[[134, 133, 116, 131, 155, 121, 121, 123, 134, 125, 108, 128, 130, 128, 121],
 [123, 137, 109, 130, 134, 117, 141, 133, 142, 137, 121, 119, 112, 121, 136],
 [123, 130, 125, 126, 135, 126, 129, 127, 138, 136, 113, 128, 115, 139, 132],
 [122, 112, 115, 133, 133, 125, 124, 138, 122, 131, 126, 128, 127, 137, 133],
 [118, 134, 134, 143, 133, 134, 127, 119, 151, 116, 128, 124, 141, 133, 130],
 [122, 114, 128, 134, 122, 125, 134, 125, 141, 122, 117, 116, 130, 124, 133],
 [127, 135, 122, 144, 130, 129, 130, 111, 129, 121, 135, 123, 148, 144, 129],
 [126, 126, 121, 124, 133, 111, 132, 145, 140, 127, 126, 114, 132, 130, 119],
 [128, 120, 122, 130, 127, 133, 118, 127, 135, 122, 146, 154, 129, 126, 133],
 [112, 141, 131, 130, 133, 125, 121, 125, 134, 119, 137, 122, 135, 136, 135]]
Rows and columns are numbered from 1.
The entry at row 1, column 3 is 116
Report the entry in row 1 and column 1.
A: 134
The bottom entry of the column that holds the largest entry: 133
Report the entry in row 1 and column 2.
A: 133
The smallest entry is 108
Report the entry in the bottom-right corner.
A: 135
Report the entry directly below the smallest entry.
A: 121
The bottom-left entry -> 112
Report the largest entry.
A: 155
The entry in the top-right corner is 121
The entry in row 3 and column 1: 123
The entry at row 3, column 3 is 125
The entry in row 2 and column 1 is 123
Report the entry directly below the largest entry.
A: 134
The entry directly above 151 is 122
The entry in row 3 and column 2 -> 130
The entry just right of the smallest entry -> 128
Report the entry just right of the largest entry.
A: 121

[117 133 142 103 134 124 116 137 121 109 119 143 131 135 145]
The 2nd smallest entry is 109
Which number is the 1st entry from the left? 117
Which number is the last entry? 145
Which number is the second entry from the right? 135
Which number is the entry just left of 143? 119

Read these off the table that follows. Indices start at 1.
1) What is the entry at row 2, column 1?
2) What is the entry in the bottom-right corner?
3) What is the entry at row 1, column 2?
4) What is the entry directly above 153?
5) What is the entry directly below the largest entry?
6) What is the top entry of the column that holds the largest entry?
7) What is the entry directly below 114?
8) What is the entry in the top-right corner?
[[148 130 123 139 115]
 [138 143 130 109 133]
 [127 138 103 119 129]
 [138 146 123 109 131]
 [143 130 117 142 115]
 [122 109 133 142 122]
 [145 138 136 142 121]
 [127 122 153 136 129]
 [114 120 133 109 138]
 [122 133 103 119 131]]
1) 138
2) 131
3) 130
4) 136
5) 133
6) 123
7) 122
8) 115

Read these off the array that follows.
1) What is the smallest entry in the last row?
2) What is the first entry on the diagonal from the top-right corner?
3) What is the third-last entry, reading row by row?
4) What is the bottom-right entry?
5) What is the third entry on the main diagonal?
6) What is the second-last entry, reading row by row?
7) What is the fourth entry, reading row by row?
8) What is the largest entry?
[[133 127 131 136 134 123 130 143 134 137 112 116 119 127]
 [127 126 133 128 131 121 134 140 121 131 120 114 125 123]
 [143 129 129 129 123 137 120 109 147 123 129 128 127 121]
 [132 127 127 140 134 124 128 145 138 140 111 123 117 133]
 [140 128 127 133 126 134 121 119 146 128 124 129 124 126]
 [131 128 124 140 134 126 125 143 141 140 113 130 118 137]
 [131 130 121 131 125 137 119 114 142 126 134 146 129 135]
 [138 126 135 133 131 124 131 136 134 133 113 109 120 120]
 [142 127 132 134 129 129 125 127 144 131 116 118 120 122]
 [138 127 136 126 127 127 131 125 131 126 122 110 126 114]
 [137 127 136 126 127 126 131 125 129 125 123 109 126 114]
 [143 129 125 134 124 139 116 110 154 127 127 136 125 128]]
1) 110
2) 127
3) 136
4) 128
5) 129
6) 125
7) 136
8) 154

[[111 117 113 118 143]
 [140 126 126 120 135]
 [130 130 126 122 140]
 [153 143 147 138 111]
 [143 143 145 140 117]
 [126 126 128 131 126]
 [139 136 138 134 119]
 [132 124 127 127 127]
 [122 142 139 140 124]]
The entry just right of 142: 139
The bottom-right entry is 124
The entry directly above the largest entry -> 130
The fourth entry, reading row by row is 118
Report the entry in the top-right corner.
Answer: 143
The first entry of the largest entry's row: 153
Report the 1st entry, reading row by row.
Answer: 111
The entry just right of the largest entry is 143
The entry in the bottom-left corner is 122
Report the entry just left of 135.
Answer: 120
Report the entry just left of the centre entry.
Answer: 143
Report the entry directly above the centre entry.
Answer: 147
Report the second entry on the main diagonal.
Answer: 126
The third largest entry: 145
The entry just right of 120 -> 135
Report the entry directly below the largest entry.
Answer: 143

Read these off the grid that follows. Indices start at 1.
1) Report the entry in row 1 and column 3.
2) Report the entry just right of 135.
3) Report the entry at row 2, column 3.
4) Report the entry at row 3, column 3.
5) Report the entry in row 2 and column 1.
6) Report the entry at row 3, column 2.
7) Report the entry just right of 116.
[[135 113 131 143]
 [121 154 116 127]
 [121 153 117 127]
 [138 115 138 139]]
1) 131
2) 113
3) 116
4) 117
5) 121
6) 153
7) 127

Questions about the array below.
1) Read off the smallest entry in the first row.
2) Read off the third entry on the diagonal from the top-right corner.
3) Read off the top-right entry.
4) Read off the entry directly above the largest entry.
5) Read off the first entry in reading order.
6) Read off the third entry on the main diagonal.
136	129	105	107
121	150	125	127
134	128	132	106
137	148	126	125
115	132	119	110
1) 105
2) 128
3) 107
4) 129
5) 136
6) 132
